In the rows, 128 means zero.
Where one turn sends some rows of the set: a few examples, then the rows asked:
J811: [ 96 122 131 119 136 128 142 110 108 101 146 157  94  63 158 161 130 167
 148 137 168 125 123 114 143 123 142 129 132 140 109 100 132 151 113]
J349: [113 140 147 137  82 117 120 105 169 111 139 131 132 129 127 154 129  96
 138 127 159 115 133 112 138 144 131 133 114  55 117  93 138 118  85]
J522: [118 116 126 127 204 101 115 109 158 140 126  84 115 108 113 125 129 158
 103 152 119 142 147 175 156 147 117 107 106 113 142 145 149 139 125]
J888: [117 137 138 136 105 132 123 112 126  57 122 151 122 187 117 111 144 141
 121 153 120  95 174 152 138 104 122 123 118  99 129 106 144 141 120]
J873: [129 138 125 196 108 121 130 110 135 134 154 125 163 171 135  95 119 130
 141 115 123 102 110 116  84 124 142 113 136 151 139 155 115 160 133]
J107: [145 151 151 113  97 145 125 111 127 115 115 166 129 179 115 123 120 115
 145 169 137 125 140 144 132 100 107 149 121  82 128 133 117 112  83]
J926: [ 95 129 122 102 171 133 133 105 103  66 127 171 113 124 131 142 138 165
 117 127 123 144 137  95  97 133 116 115 143 172 161 111 139 145 119]
J420: [142 141 128 197  97 119 127 125 131 165 144 126 166 171 114 108 110 114
 127 131 127 131 103 120  71 138 125 114 130 145 127 156 124 138 125]
J915: [137 163 126 135 172 124 126 119 121 178 135 116 144 124 109 124 111 144
 127  95  61 117 137 118 103 133 136 125 103 159 135 135 100 145 148]
J498: [119 108 131 118 204 106 115 100 156 159 128  86 118 104 130 131 127 141
 117 150 132 147 133 163 159 143 115 115 110 108 145 157 147 133 104]
J217: [108 128 120 151 178 115 121 116 110 166 141  97 146 126 129 135 135 124
 107  85  73 110 144 105 104 145 135 104 104 166 130 118 148 154 144]
J428: [112 108 143 135 105 129 124 122 110 105 116 139 134 181 125 140 151  91
 109 163 154 119 145 129 126 124  99 125 122  81 121 107 182 117  83]
J274: [110 144 140 153  75 109 111 106 174  84 142 128 124 135 112 146 132 116
 121 126 137 115 161 131 140 147 136 115 105  74 108  78 147 130 111]
J860: [125 126 130 114 209 107 124 108 159 148 124  91 118 105 116 120 122 161
 121 152 123 134 134 169 157 138 120 123 110 101 152 156 125 135 118]
J976: [123 129 122 201 118 112 142 138 121 140 143 112 171 171 116 104 130 121
 118 124 134  98 100 108  69 142 131 114 136 129 139 140 139 149 138]
J746: [139 123 136 144 120 128 134 116 136  82 112 123 192  91 119 140 127 117
 112 107 117 152  54 146 118 116 120 120 164 123 107 110 138 135 130]
J651: [119 146 136 117 146 112 138 149 113 162 124  95  69 178 101  88 133 132
  96 143 113 116 119 142 154 145 114 120 136 133  92 102 131 128 148]
J425: [120 139 134 130 109 124 126 122 114 124 137 164  89  67 122 169 111 167
 124 159 150 172 139 140 131 135 124 118 116 155  85  98 134 131 120]
J912: [109 138 130 121 140 119 159 155  98 115 125 152 102  64 109 166 127 174
 119 161 166 130 113 120 118 142 125 137 128 111 106  84 135 128 131]
J616: [136 121 134 148 117 129 128 107 140  71 117 124 189  92 125 136 129 124
 114 101 110 150  64 150 124 111 126 113 162 135 106 109 137 143 134]
J831: [128 168 146 136  80 116 124 116 176  96 133 139 129 131 101 139 118 126
 138 133 138 109 143 130 135 138 136 139 109  54 120  91 110 120 109]
J599: [127 137 129 132 179 122 131 123 107 207 132 105 154 119 124 143 121 106
 122  97  90 123 112  94  96 144 124 128 109 142 135 137 129 132 120]
J776: [116 129 139 114 136 120 120 114 118 176 138 100  66 176 140  95 131 107
 115 133 122 133 119 135 169 136 117 113 136 155  86 119 138 132 119]
J305: [106 127 127 100 169 129 140 130  91 105 112 165 122 120 108 160 134 142
  99 147 138 167 116  89  78 152  94 124 141 149 154 109 154 118 106]
J162: [125 150 131  95 151 140 123 104 110 106 120 186 111 122 114 149 112 156
 123 144 119 185 131 108  92 132 103 124 136 175 149 129 118 123 105]
J914: [145 132 136 145 113 130 128 111 142  81 113 128 189  92 115 136 121 124
 115 108 108 159  62 155 121 112 121 119 160 133 104 113 128 136 134]
J339: [113 141 139  99 159 122 144 128 114 162 133  99  72 173 136  83 135 127
 129 129 127  94 101 122 166 128 126 135 147 125 109 119 113 136 128]

J976 moves to J873
J746 moves to J616
J305 moves to J926
Now these:
J860 moves to J498
J349 moves to J274
J912 moves to J811
J107 moves to J428
J217 moves to J915
J339 moves to J776

Where one turn sends some rows of the set: a few examples, then the rows asked:
J473: [142 100 150 125 135 121 115 136 123 115 152 125 137 114  73 147 113 140
 111 133  95 143 168  90 130 104 121 142 134 155]
J204: [ 92  98 107  98 144 141 159  91 140 134 136 105 130 118 129 107 138 107
 125  86 118 147 108 145 106 204  87 128 126 131]
J242: [ 81 109 107  80 121  93 128 118 115 124 137  91 116 123 131 128 104  91
 102 111 112 116 154 110 122 110  96 143  91  98]
J240: [ 91 110 120 112 118 159 112 116 166  99 115 152 156 144 118 144 131 141
 140 141 130 141 152 119 145 169 140 120 143  92]
J670: [120 127 116  61 139 127 163  88 118 117 173 102 137 113 117 134 103 147
  93 113  92 144 111 142 111 152 110 150 151 128]
J400: [ 69 118 157 121 141 120 159 119 161 127 147 113 163 102 118 138 101 100
 129 145 126 145 144 135 100 182 137 164 155 107]
J689: [101 164 162 117 105 113 176 136 116 103 146 138 172 162  92 132 126 120
 109 146 117 127 117 100  94 185 141 156 106 150]
J21: [142 104 132  86 141 127 152 106 121 119 179 104 142 113  82 150 112 146
  99 109  90 151 138 120 126 131 107 143 145 146]
J878: [133 136  97 159 141 137 125  95 103 122  95 160 155  95 137  69  94 111
  92 116 150 116 142 135 123 179 151  89 128 160]
J662: [168  96 139 142 105 167 121 115  83 117 121 151 158 141 105 100 109 133
  89 129 115 127 136  94 138 154 155 120 157 163]
J459: [116 172 146 157 129  86 155 108  84  87 126 115 144 127 123  94  78 121
  98 140 120  97 104  96  96 181 162 156 122 143]
J504: [ 86 113 106  99 132  98 127 123 143 125  99 111 117 131 100 154 136 119
 113 148 103 118 155 120 124 109 110 119  82 123]
J418: [182 136 128 150 175 149 139 120 144 103 129 149 155 113 136 116 106 129
 125 162 159 157 116 132 115 136 172 126 133 147]
J434: [ 95 114 118 125  86 106 142 129  90 125 151 120 135 125 158  78  99 110
 128  54 143 114 127 100 110 169  97 141 142 133]
J713: [ 96 116 113  80 126 112 128 111  96 127 149  83 125 108 166 105  83  80
  98  97 125 129 129 124 111 121  99 152 119 106]
J206: [133 156 120 146 114 110 141 131 103  92  99 181 135 131 171 102 115 137
 117 153 166 113 108 114 117 121 164 126 119 103]
J271: [147 121 101 109 148 164 115  87 131  93 149 154 118 156 112 126 136 150
 126 136 126 143 116 107 144 132 150 153 140  98]
J875: [118 108 157 167 101 126 128 165 100  95  77 180 150 133 144 110 138 122
 122 134 153 141 123  91 119 149 123 129 105 134]
J929: [ 93 125 117 143 139  80 168 131  88 124  76 113 140 102 146 111 118  83
  96 102 146 120  95 143 103 131 117 124  83 146]
J720: [119 172 117 170 140 107 158  93  90 101 116 146 156 114 126  80  83 116
  90 123 132  97 120 115 111 195 164 120 120 152]
J231: [129 120 168 129 123 109 133 171 112  98 132 119 172 111 137  99  98  96
 102 100 140 130 114  76  83 181 112 118  87 165]
J885: [151  91 160 132 120 155 148 110 110 110 128 117 172 121 122 118  82 132
  85 152 107 127 120 105 122 185 166 127 173 135]
J13: [144  78 112 124 140 111 127 132 132 115 128 127  97 107 154 121 117 136
 151 130 146 152 128 114 125  83 116 157 133 108]
J180: [106 138  76 133 125 137 102 135 126 106 128 148 136 143 139  90 116 103
 151  80 153 132 159  99 141 143 114 119  83 152]
J141: [129 111 158 110 147 128 157 114 132  96 127  91 167 106 124 134  77 138
  95 159 100 129  95 119 100 184 166 140 159 133]
J826: [ 75 133  90 143 125  85 156 114 111 140  69 143 134 102 138 119 122 115
 111 119 152 114 132 169 117 123 129 109 117 133]
J511: [118 138 134 132 148  96 146 122  68 106 105  97 135 115 144  99 112  80
  86  91 133 127  73 117  93 143 111 142  83 153]
J144: [134 144  77 123 163 111 128 129 132  91 112 137 114 126 149 115 130 130
 142 106 146 125  98 108 118 106 128 105  65 140]
J56: [140 157 134 170 138 123 155 134 153 104 135 152 156 131 100 127 121 144
 159 153 137 151 157 117 118 164 141 125 115 179]
J335: [131  84 112 120 120 124 150 132 138 136 120 151 128 110 135 114 143 137
 144 107 157 181 150 161 126 136  80 134 136 140]

J240 moves to J180
J231 moves to J400
Now these:
J713 moves to J459
J271 moves to J144
J720 moves to J21
J878 moves to J473

Where one turn sends some rows of the set: a few examples, then the rows asked:
J7: [118 182 165 115 114  91 131 136 126 148  99  93]
J697: [158 143  97 130 150 114 122  71 130 154  86 148]
J590: [119 183 161 124 117  86 129 141 122 150  98  99]
J458: [123 157 111 130 137 124  81 153 117 106 108 156]
J403: [138 183 133  86 110 116 158 130 103 155 127 179]
J484: [150 129 106  86 127 135 125  66 136 158  85 134]
J551: [161 131 116 106 143 132 118  61 135 142  86 143]
J769: [102 154  92  98 110 129  94 162 117 135 108 139]
J865: [149 186 141 108 126 111 150 125 103 137 127 189]
J708: [129 138 136 134 128 120 122  70 167 102 118 137]
J57: [151 148 160 131 135 125 118 148 136  96 139 116]
J453: [100 138  83 121 100  98 134 107 144 164 108 142]
J549: [124 184 168 129 122  87 127 135 123 141  98 100]
J764: [137 195 134 110  90 171 126 124 115 146 138 116]
J414: [153 184 161  94 124 125 152 112 114 123 132 177]
J923: [125 156 138 106 132 147  84 132 136  84 115 135]
J8: [107 152 119  74 106 154  97 139 136 113 115 121]
J839: [147 139 103  89 128 134 134  63 143 161  91 124]
J211: [147 130  89 101 130 122 123  79 124 170  82 145]
J187: [107 134 117  93  96 128 138  80 167 136 118 119]
J118: [131 144 148  88 106 139 131 151 140 121 141  95]
J469: [135 197 112 131  94 152 124 141 100 164 133 132]
J340: [142 151 125 147 132 102 117 173 115 128 130 133]
J626: [159 142 117 112 146 131 124  56 144 140  92 134]
J723: [124 141 102 160 133  90 119  98 144 130 108 159]
J79: [122 146 113 105 103 115 132 176 120 153 133 111]
J234: [158 133  99 120 145 118 115  73 125 154  82 154]
J356: [123 184 173 120 119  93 128 131 129 139  99  95]
J557: [142 182 151  72 108 131 160 115 116 140 132 167]
J170: [152 197 148 135 110 167 116 118 116 124 138 126]
J834: [150 200 127 156 115 148 112 133 100 140 132 142]
J939: [144 141  83 106 132 117 131  78 128 176  86 138]

J8 moves to J923
J549 moves to J590
J211 moves to J484
Now these:
J697 moves to J939
J57 moves to J340
J469 moves to J764
J708 moves to J723
J865 moves to J403

Where one turn sends some rows of the set: a few examples, then the rows asked:
J663: [131 153 127 125 129 124 137  84 107 136 103 197 156 131 133 114 139 136
 107 112 151 132 121 185  92 120 115 114 134 106 131 132 114 125]
J572: [115 123 128 147 128 100 125  94 144 104 186 165 140 152 135 159  72 132
 124 134 132 104 151 155 104 137 147 168 134 125 130 179 146 130]
J480: [114  73 147  79 126 141 132 123 111  98 130 165  99 139 115 116 103 121
 130 123 109 100 166 106 154 152 154 156 138 115 144 150 116 118]
J822: [148 153 141 113 125 141 120  91 114  84 109 125 124 107 116 178  53 127
 150 130 111 114 172 122 130  72 159 143 131 110 106 136 129  99]
J649: [152  95  75 123 151 147 101 111 143 139 108 115  79 140 113 173  99 125
 145  92 131 146 133 104 136 113 114 143 120 148 104 166  98 139]
J854: [118 100 135 121 132 125 109 118 151 110 133 127  88 103 120 157 124 133
 136 173 139  90 150 164 138 171 140  74 118 167 102 163 133  99]
J343: [133 124 160  91 147 179 134 135 123 123 140 150 147 151 113 170  77 165
 114 120 126 118 190 141 157 140 139  82 142 130 152 135  97  98]
J318: [122 105  71 127 144 122 106 106 146 127 140 115 105 129 146 166 132 117
 134 140 165 123 104 111 101 136  77 124 115 116 125 115 110 127]
J309: [118 150 112 107 170 152 134 104 185  84 135 145 138  98 132 116 131 106
 137 110  76 163 148 117 134 111 169 152 118 136 105 156 114 106]
J505: [122 122  97 123 144 132 119  73 205 115 101 135 160 131 114 184  82 151
  92 115 127 130 158 113 158 101 120 107 106 141 143 158 119 134]
J406: [143 132 140  90 159 114 142 133 145  67 141 150 137 117 126 139 119 127
 176 125 114 108 168 187 139 123 108  98 130 135 120 115 106  82]
J113: [114 137 128 129 102 179 132 109 106 106 142 161 153 105 123 127 138 127
 152  84 132 104 168 129  89  83 156 118 158 189 151 155 130  80]
J36: [123 111  86 127 138 123 109 116 140 119 154 115 112 132 144 175 124 112
 137 126 179 115 114 107  99 123  64 125 123 115 134 124 112 136]
J280: [134 138 120  94 128 192 111  89 130 132 116 160 134 155 124 147 108 119
 156  68  97 139 163 111 136 100 155 145 127 185 119 184 100  98]
J695: [113 116  97 102  91 149  84 109 157 112 120 181 111 142 127 117 140 160
 116 130 114 106 157 150 170 165  99 113 122 121 110 139 115 129]
J438: [131 144 159 127 113 172 131  87 148 138 138 181 119 150 153 154  58 141
 155 110 105 110 126  94 134 114 113 128 112 111 129 120 133 149]
J806: [123 151 127 127 113 166 126 109 108 101 155 127 125 100 132 154 151 121
  96 121 164 104 143 134  52 121 101 100 134 141 156 122 121  95]
J543: [ 73 127  95  96 136  95 143  91 110 114  92 127 167 129 117 142 106 113
 141 128  94 122 161 108 135 125 115  99 121 123  96 146  91  65]
J199: [125 128 106 107 130 185  96  97 131 139 121 156 126 152 131 156 120 114
 157  64  89 137 171 106 136  97 143 134 129 189 104 176  97  90]
J173: [126 108 147 111 140  95 154  55 134 115  88 138 124 146 137 179 118  83
 127 136 141 107 119 101 109 152 128 114 119 121 151 138 131 118]
J780: [140 187 127 118 133 140 145  89 175  98 127 154 109 145 176 132 119 152
 109 110 117 137 147 130 121 181 118 149 148 152 134 140 147  83]
J95: [ 61 134 120 146 119 140 109 104 138  94  91 118 112 119 142 106 133 143
 160 117 145 151 114 154 132 127 119 108 145 142 115 110 158  87]
J282: [124 140 117 134 116 153 130 104 120 100 160 122 137  94 130 148 144 117
 100 135 170 115 136 151  57 118 105  90 129 143 151 110 120  96]
J714: [ 84 166 143 108 149 148  83 100 131 115 137 109 134 131 124 136  97 103
 122 130 138 132 161 155 131  75 149  69 105 145  88 133 139  86]
J586: [ 83  96 156 143 124 146 113  90 129 132 103 157  75 123 154 133  87 151
  90 119 113 124 125 135  94 141  97 153 105 145 127 140 138 106]
J241: [109 135 115 111 160 123 165 111 157 146  97 141 125 108 122  83  95 152
 100 116 144 122 145 115 138 120 129  84 126 183 132 161 145  94]
J228: [ 83 138 132 146 144 160 121 112 117 149 134 159 167  99 157 151 118 142
 122 152 139 143 146 138 115 140 182 129 161 147 109 182 123  76]
J408: [116 144 138 122  99 177 136  99 110  94 147 152 171 107 124 138 125 115
 147  96 136 116 170 140  89  88 156 119 158 184 154 153 122  74]
J178: [141  93  72 111 153 150  98 101 146 149 101 134  89 149 119 162  96 139
 144 103 128 138 125  98 143 117 118 160 111 150 112 174 102 135]
J299: [126 151 109 132 124 144 135  82 116 117 141 134 142 148  72 156  97 128
 126 123  96 140 136 145 113 144 161  84 119  85 102 149 100 152]

J714 moves to J586
J663 moves to J505
J113 moves to J36
Now these:
J854 moves to J480
J572 moves to J543
J178 moves to J408

